In the rows, 128 means zero.
One turn or mirror swaps these rows in pairs. Which row does each one swap with?
The rows were stretched afterwards, more along some directions than others.
j2: [143  97  85 111 149 126 141 126 125 154 108 116 134 116 139 129 112 147
 106 163 135 122 131 129  84 139 117]
j445: [116 105  82 140 103 116 115 119 101 186 127 117 150 110 116  99 134 149
  85 145 119  71 153 108  90 134 129]
j884: [119 133 110 110 139 135  89 123 168 158 115 160 135 129 144 131 112 110
 137 163  95 147  99 102  87 158 116]
j738: [118 147 114 128 149 154  82 122 153 147  94 159 125 125 121 129  98 124
 111 164 119 148 117 112 107 118 143]
j925: [130 101  61 133 134 112  88 117 151 174 113 141 154 135 117 105 119 131
 124 175 118  93 119 113  63 137 127]
j403: [135 107 107 104 136 124  97 130 109 172  99 124 123  89 120 134  99 123
  92 169 126 118 120 103 102 127 124]
j339: [124 100  95 121 137 103  91 154 112 165 110 126 149  97 135 110 107 124
 106 151 143 104 120 115  54 124 127]
j883: [120 150 117 136 119 146 115 129 119 160 102 141 133 103 133 109 134 121
  99 153 121 110 117 103 135 142 111]
j334: [ 95 130 108 104 154 142 116 106 143 159 152 147 164 140 112 121 105 119
 120 138 124 112 145  87  86 114 112]
j15: [127 100  82 127 152 104 106 101 137 156 112 135 140 101 132 127 125 130
  86 166 135 100 160 114  91 119 125]
j282: [115 131  87 134 104 108 112 128 153 161 102 129 141  90 115 135 131 122
  94 153 130 117 137  87  88 110  98]
j594: [154 114  73 133 129 113 102 136 144 164  97 140 132 121 114 116 125 134
 108 182 111 105 127 129  68 124 132]
j459: [118 135 126  93 158 138 134 119 143 137 139 133 121 119 114 155  95 128
 114 152 136 154 115 122 107  91 123]
j120: [126 101 112 112 134 122 113 164 113 129 116 144 121 117 123 126 109 132
 109 149 107 112 146 104  71 123 112]
j943: [122 137 107 133  97 122 125 151 110 147 107 143 175 102 146 109 151 120
  95 136 114  91 163 108 116 128 107]
j604: [124 135 116 150  98 100 107 116 125 166 114 119 149  56 133 125 145 119
  72 141 127 104 144  97 139 134 105]
j858: [123 138 114 115 122 141 105 108 136 147 127 129 146 105 105 127 115 115
 112 140 117  97 108  85 125 135 105]
j765: [ 98 128  98 116 141 139 116 104 149 142 121 147 134 134 152 126 134 126
 120 161 112 128 136 107 113 144 121]
j953: [148 140 116 105  90 131 119 135 102 165 133 104 131 122 115 114 148 134
 101 140 118  93 126 127 139 116 119]
j422: [115 113 102 128 118  76 102 165 113 142 139 122 162 115 136 139 114 126
 113 136 115 111 154  94  62  95 131]
j709: [108 132 123 108 131 148 122 124 138 135 116 139 116 112 134 144 105 131
  88 169 120 156 116 128 110 104 116]
j325: [ 91 136 127 137 102 133  78 126 132 151 108 142 136  80 136 117 124 116
 102 143 108 101 121  81 112 161 110]
j851: [129 139 130 132  66 139  99 139 111 162 105 123 133 100 154  96 136 135
 116 123 127 104 108 123 119 140 101]
j311: [ 95 146 123 125 124 155  77 109 136 163 133 141 148 146 136 104 126 130
  92 154  98 110 144  93 117 134 113]
j800: [120 114  84 138 133 101  70 166 128 171  98 127 154  93 141 105 129 120
  84 145 127 106 108 124  72 120 151]
j508: [113 136 123 130 127 116 126 124 117 133 124 121 122  71 120 147 131 113
  96 144 138 115 121 122 127 113 126]
j35: [147 136 124 125  84 122  85 120 100 174 104 114 134 106 125 108 144 136
  90 154 115  83 153  90 127 138 105]
j642: [117 118  92 115 129 109  82 136 134 160 112 133 149 128 111 126  83 115
 126 171 132 106 122  79  53 109 113]
j734: [105 132  85 132 117 115  86 128 120 144 140 150 164 131 135 120 120 116
  99 148 104  79 144 101  57 122 122]
j915: [105 138 135 115 126 129  93 128 123 146 109 124 136  81 135 140  98 116
  94 146 146 142 135  78 127 111 100]
j380: [139 126 111 105 118 125  76 132 141 161 123 126 149 125 109 114 104 126
 107 135 100 111 108 110  85 122 131]
j150: [108 139 108 119 105 140 107 135 144 141 114 170 158 138 155 117 134 114
 110 141 101 130 136  88 100 131  89]
j123: [143 128  90 140  87 105  89 158 106 159 105 115 139 139 120 109 131 144
  92 148 107 108 160 101  94  96 131]
j792: [ 97 121 112  97 122 133  99 112 130 163 146 132 145 136 133 144  92 122
 115 157 106 122 131  55  80 117  95]
j93: [ 88 123 108 122 128  99 111 123 115 162 132 145 166  88 154 134 126 115
  80 136 130 125 154  92 103 118 117]
j743: [122 115 129 117 100 130 103 138 104 163  85 119 116  69 135 129 114 123
  92 151 129 126 119  86 126 140 104]
j218: [122 149 124 108 101 136  99 152 121 146 139 116 129 141 127 119 118 131
 102 149 107 136 113 128 121  94 129]
j462: [135 102  71 109 126 130 104 139 111 162 111 134 157 134 135 105 108 134
 108 154 118  90 146 105  64 116 128]
j255: [127 137  98 123 102 127 105 114 146 158  93 152 145 106 104 144 101 111
 107 179 119 102 124  69  80 126  81]
j890: [141 128 107 122 143 118 118  97 104 139 145 111 131 121 140 142 136 124
 108 156 141  85 129 131 111 144 115]
j113: [107 132 101 137 112 121 113 142 136 141  93 172 174  96 154 113 148 113
  97 141 118 101 162 101 112 148 102]
j140: [142 146 103 135 125 113  74 116 120 179 117 106 130 139 113 113 138 129
  94 165 115 107 126 120 131 117 151]
j173: [117 134 112 114 141 137 115  77 120 172 135 102 111 113 114 138 118 141
 105 178 126 119 134 116 132 124 136]
j615: [126 127 112 103  63 132 100 150 123 165 102 118 129 122 121 131 128 128
  89 119 114 110 118  92  78 116  97]
j909: [110 101  85 118 169 141 115 119 157 152 118 142 153 128 133 105 108 143
 118 161 121 130 127 119  80 127 136]
j359: [150 115 116 102 120 119 112 131 107 166 114  96 135  98 140 129 137 131
  98 165 131 110 118 126 128 143 111]
j896: [115 118  98 109 152 129 121  81 161 156 129 150 159 115  98 145 102 126
 134 167 121 111 148  98  97 145 122]
j43: [116 122  88 122  96 120  82 154 133 167  99 146 160 127 123 110 107 127
  91 147 110 121 160  66  78 103 100]
j418: [101 135 115 108 144 149 118  98 146 171 134 141 148 113 132 134 108 132
 102 178 118 130 125 107 106 136 107]
j260: [118 127 106  90  97 155 101 115 104 154 135 125 130 158 112 131 103 124
 100 158 104  89 121  78  75 110  93]
j533: [ 78 149 142 129 108 165  99 121 131 137 118 151 138 110 143  99 138 124
 115 122 109 102 130 106 129 146 127]
j479: [129 138 122 112 138 134  99 107 163 180  89 123 120  91 137 145 122 128
  98 162 146 152  99 126 112 150 113]
j931: [123 131 104 129 105 137 113 119 103 157 106 124 145  94 111 114 125 127
  80 132 133  67 129 101 118 145 109]
j835: [105 148 109 124 107 162 105 106 121 143 126 133 156 137 147 112 121 119
 111 137 122 114 102 111 108 128 128]
j321: [108 103  82 113  92 114 108 143  94 178 112 123 173 105 128 104 132 126
  81 137 126  69 141  87  89 122 114]
j489: [136 115  93 114 145 140 123 147 140 145  96 132 130 129 135 124 102 143
 114 167 125 146 112 138  90 111 138]
j853: [102 151 127 142  91 120  58 129 139 170 105 134 132 105 118 120 133 117
  81 156  99 118 132  71 116 133 111]
j862: [138 126 114 117 108 113  98 112 129 160 130 115 125  98  95 146 114 137
  80 145 125  96 142 101  94 109 107]
j312: [101 123 110 103 115 148  98 110 133 170 136 128 129 131 154 106 128 139
 104 146 112 128 122 106 104 137 126]
j681: [119 124 118 118 120 130  76 136 108 162 119 110 141 104 145 102 108 130
  93 159 133 124 125 105 108 106 118]
j161: [ 95 128 147 124 116 146  90 119 130 158  99 144 125  67 129 121 105 125
  99 148 128 124 126  78 126 146  97]
j25: [131 121 110 112 137 126  83 122 145 155 107 112  92  90 113 145 108 132
  84 171 133 139 105 121  98 110 122]
j303: [159 115 105 107 112  98 121 142 119 165 114  81 117 106 104 142 146 135
 110 151 120 112 134 115 126 112 124]
j411: [132 135 108 134 109 116 108 147 127 138  94 137 148  96 101 134 110 108
 109 140 125 100 122  91 100 128 103]
j156: [110 132 112 139 143  86  95 125 119 146 118 126 143  79 122 155 107 113
  98 149 148 126 146  90 108 111 125]
j926: [131 130  89 128 138 118 115  96 144 175 116 115 137 122 129 136 123 135
  88 164 143 134 128 115  90 109 116]
j504: [108 135 131 128 111 127 119 120 112 128 146 107 133  91 137 129 139 124
 113 131 136 105 110 129 141 126 119]
j315: [111 127 118 132 130 116  89 121 143 153 113 160 147  94 145 115 124 116
 114 133 136 114 123 133 100 153 109]
j32: [ 93 127 112 103 129 116 106 121 143 139 134 135 129 134 145 159 115 123
 113 162 114 149 142  74  90 102 111]
j806: [114 138 117 133 107 114 115 156 142 127 105 152 152 113 117 149 107 110
 128 132 108 144 149  72  83 107 107]
j824: [105 134 120 129 123 119  93  97 147 180 111 118 150  86 128 130 131 114
 104 147 135 116 119  83 115 154 111]
j823: [119 121 102  94 113 139  98 120 140 159 138 127 138 148 138 123 131 137
 102 143 102 116 124 113  94 120 130]
j583: [115 140 106 114 157 135 121  91 161 164 121 130 166 119 134 120 121 130
 124 148 136 129 123 120 117 126 137]
j414: [114 136 122 130 127 126 112 119 111 160 115 121 151  67 124 121 126 117
  91 137 137 104 142 109 143 142 120]
j227: [109 124  92 109 110 106  95 124 129 168 136 143 175 110 111 123 111 114
 101 151 117  95 162  67  99 101  98]
j385: [ 95 143 130 126 110 128  85  96 135 156 129 141 148  93 133 118 135 110
 108 135 129  88 140  77 116 165  95]
j922: [144 131 122  95 122 165  82 132 126 170 138 118 125 153 121 104  95 140
 116 154 103 119 101 108  84 117 119]
j882: [153 136 102 128 102 131  80 154 138 167  97 135 140 136 102 104 106 128
 107 156 107 109 111 100  62 113 111]

j853 is swapped with j32
j255 is swapped with j709
j315 is swapped with j851

